In the rows, 128 means zero.
Each named turn below is shown by a few rows before and after it. Which turns, in which order, take the first row of each later pair to the second? The first pair is answered.
turn X:
[ 68 120 112 125 144 116  96 114 119 142 111 137 146  84 159 101  49 155
 150 163 120 136 134 158  24 173 125 128 108]  ->  [ 61 124 134 122 141 121  77 116 105 153 106 123 146  96 156 108  68 153
 161 127 113 142 139 180  29 154 105 116 110]
[145 131 152 137 121 138 135 123 120 132 110 126 131 165 117 128 170 124
 133 103 120 121 132 132 179 116 113 141 143]  ->  [160 137 140 142 127 136 137 122 130 125 117 133 137 164 121 125 171 127
 127 122 129 110 130 123 187 126 122 143 140]
[159 132 174 127 138 137 148 123 108 123 138 130 151 153  94 109 164 106
 129 153 139 150 100  99 175 152 136 130 123]  ->  [153 130 158 122 130 136 154 117 108 117 135 139 153 150  94 113 148 112
 130 174 143 152  99  94 167 159 143 138 122]
turn K:
[139 123 120 118 138 133 126 129 133 147 136 128 132 122 157 120 120 124
 115 139 132 114 115 111 125 108 128 126 130]  ->  [127 124 133 116 135 131 115 119 126 143 135 114 133 118 146 123 122 114
 118 124 130 135 107 121 116  98 115 131 138]
[131 119  51 151 145 122 113 152 168 131 136 145 102 101 180 131  89 172
 125 130 125  90 155 136  93 128 146 110 130]  ->  [ 73 125 105 139 104 125 106 142 100 104 110  83  96 107 127 146 112 134
 157  76 131 159 123 158  84 105  90 130 152]
[111 123 119 129 136 108 123 118 111 136 111 155 121 149 111 106 110 141
 163 153 136 163 136 139  75 154 130 110 133]  ->  [110 127 105 129 143 109 113 128 125 137 112 157 121 144 121 106  99 151
 155 152 127 148 145 138  75 142 133 103 132]
turn W:
[117 145 153  81 138 110  97 138 107 167 140 137 142 135 151 163 131 100
  87  69 110  89 159 170 126  50 111 101  88]  ->  [119 153 135  80 145 111  92 142 117 176 138 151 145 139 164 165 124 102
  86  82 103  82 175 168 121  58 122 104  84]
[146 163 103 151 106 134 159 120 125 123 151 169 154 151 119 109 165 128
 125  85 151 119 132  89 170 103 134 133 153]  ->  [160 166  88 156 132 120 146 113 146 143 156 193 162 137 136  98 136 141
 115 122 151 107 137  85 147 126 152 130 133]
[114 116  95 130  98 161 145 158 106 123 114 124 102 152 120 135 148 124
 154  79 134 127 148 135 123 110 101 121 165]  ->  [128 107  60 132 118 150 144 161 140 132 121 157 106 143 149 124 126 137
 148 117 132 100 173 128 107 128 122 105 155]
[160 103  91 116 102 150 117 142 150 119 129 149 114 130 152 139 139 129
 125 109 112  68 148 131 149 101 105 107 109]  ->  [155 113 105 125 131 130 101 124 163 127 130 157 126 110 166 127 107 142
 122 154 107  77 145 120 112 122 123 104  87]
turn F:
[135 138 149 128 140 144 128 105 133 104 124 117 137 135 141 131 140 115
 112 133 137 134 102 123 147 155 152 119 120]  ->  [133 132 134 138 139 150 131 119 123 113 117 131 138 151 142 124 135 119
 118 133 136 132 119 127 151 167 155 106 129]
[161 106 104 145 116 141 137 154 161 139 152 148 129 130 147 144 145 138
 119 104 108  75 157 103 182  98 148 127 160]  ->  [156 129 160 128 112 126 148 128 143 112 156 108 132 108 102 155 146 118
 119  99 118 118 112  93 193  92 128 157 152]
[145 138 130 143 113 119 156 128 101 152 155 144 172 134 112 114 155 108
  94 141 130 126 122 124 141 135  90 130 136]  ->  [152 129 106 145 124 119 154 137 121 160 158 154 171 133 122 115 151 110
  87 143 135 112 137 122 136 135  90 122 136]
[ 66 128 146 120 154  73  69 123 134 144 121 122 110  99 164 116  94 137
 131 124 118 148 123 165  48 113 134 128  77]  ->  [ 64 126 159 122 145  83  74 120 105 138 110 111 119 120 136 111 109 136
 150 124 126 176 113 162  50 122 120 128  83]

Each pair is 2 to 3 turns apart.
[134 146 194  99 108 106 133  82 104 116 151  68 158  98  69 141 154 104
 124  95 129 158  85 115 199 118 115 144 116]  ->  [165 129 122 109 132  95 102 100 190 153 177 103 139  75 168 151 138 142
  99  99 105  65 143 137 185  89 135 116  91]
F then K then F
[137 124 149 121 178  83  97  74 119  98 110 134 119  81 122 133  83 136
 106 167 125 137 120 118  69 127 143 136  81]  ->  [143  88  93 123 118 165 134 149  67 103 106 138 103 171 109 154 166 120
 136  62 132 124 153 137 156  85 106 120 147]
W then W then F
[151 100  75 183 107 193 128 174 125 140 119 209 126 181 180 138 147 126
 175 131 123 109 145 128  92 137 159  97 141]  ->  [100 129 155 175 111 162 108 130  69 115  97 156 135 152 111 135 126 102
 193 141 129 196  88 127  32 160 133 115 127]
W then K then K
[154 165 207 103 108 116 119 100 123  88 154  95 136 107 102 152 141 105
 105  78 130 129 106 127 169  81  90 151 138]  ->  [158 127  95 130 124 148 108 159 158 148 149 178 127 150 176 125 138 148
 109  88 112  54 184 149 152  88 125 105 138]
F then F
[116 109  79 137 107 175 134 194 140 135 122 126  94 146 163 131 127 119
 135  53 120 105 162 152 145  97 128 109 160]  ->  [132 145 153 114 118 123 142 132 162  88 146  63 105  68 127 167 120  97
 106  79 122 134 104 123 155  82 114 159 137]
W then F then W
[106 138 178 126 122 153 122 131  64 147 120 156 162 188  97 114 153 112
 157 145 142 172 115 140 127 153 115 118 135]  ->  [120 150 187 119 159  93  83  83 133 147 144 131 163 104 148 126  97 127
 124 174 113 146 113 141  73 135 127 126  89]
F then W then F
[106  89  20 172 113 151 132 164 165 116 106 132 101 132 163 103 112 149
 140 148 113 102 175 152  56 156 123 117 137]  ->  [ 76 113  99 143  89 123 130 133 132  67 102  44  99  92 100 144 122 110
 140  97 112 165 116 159  59 120  82 146 141]
K then F then F
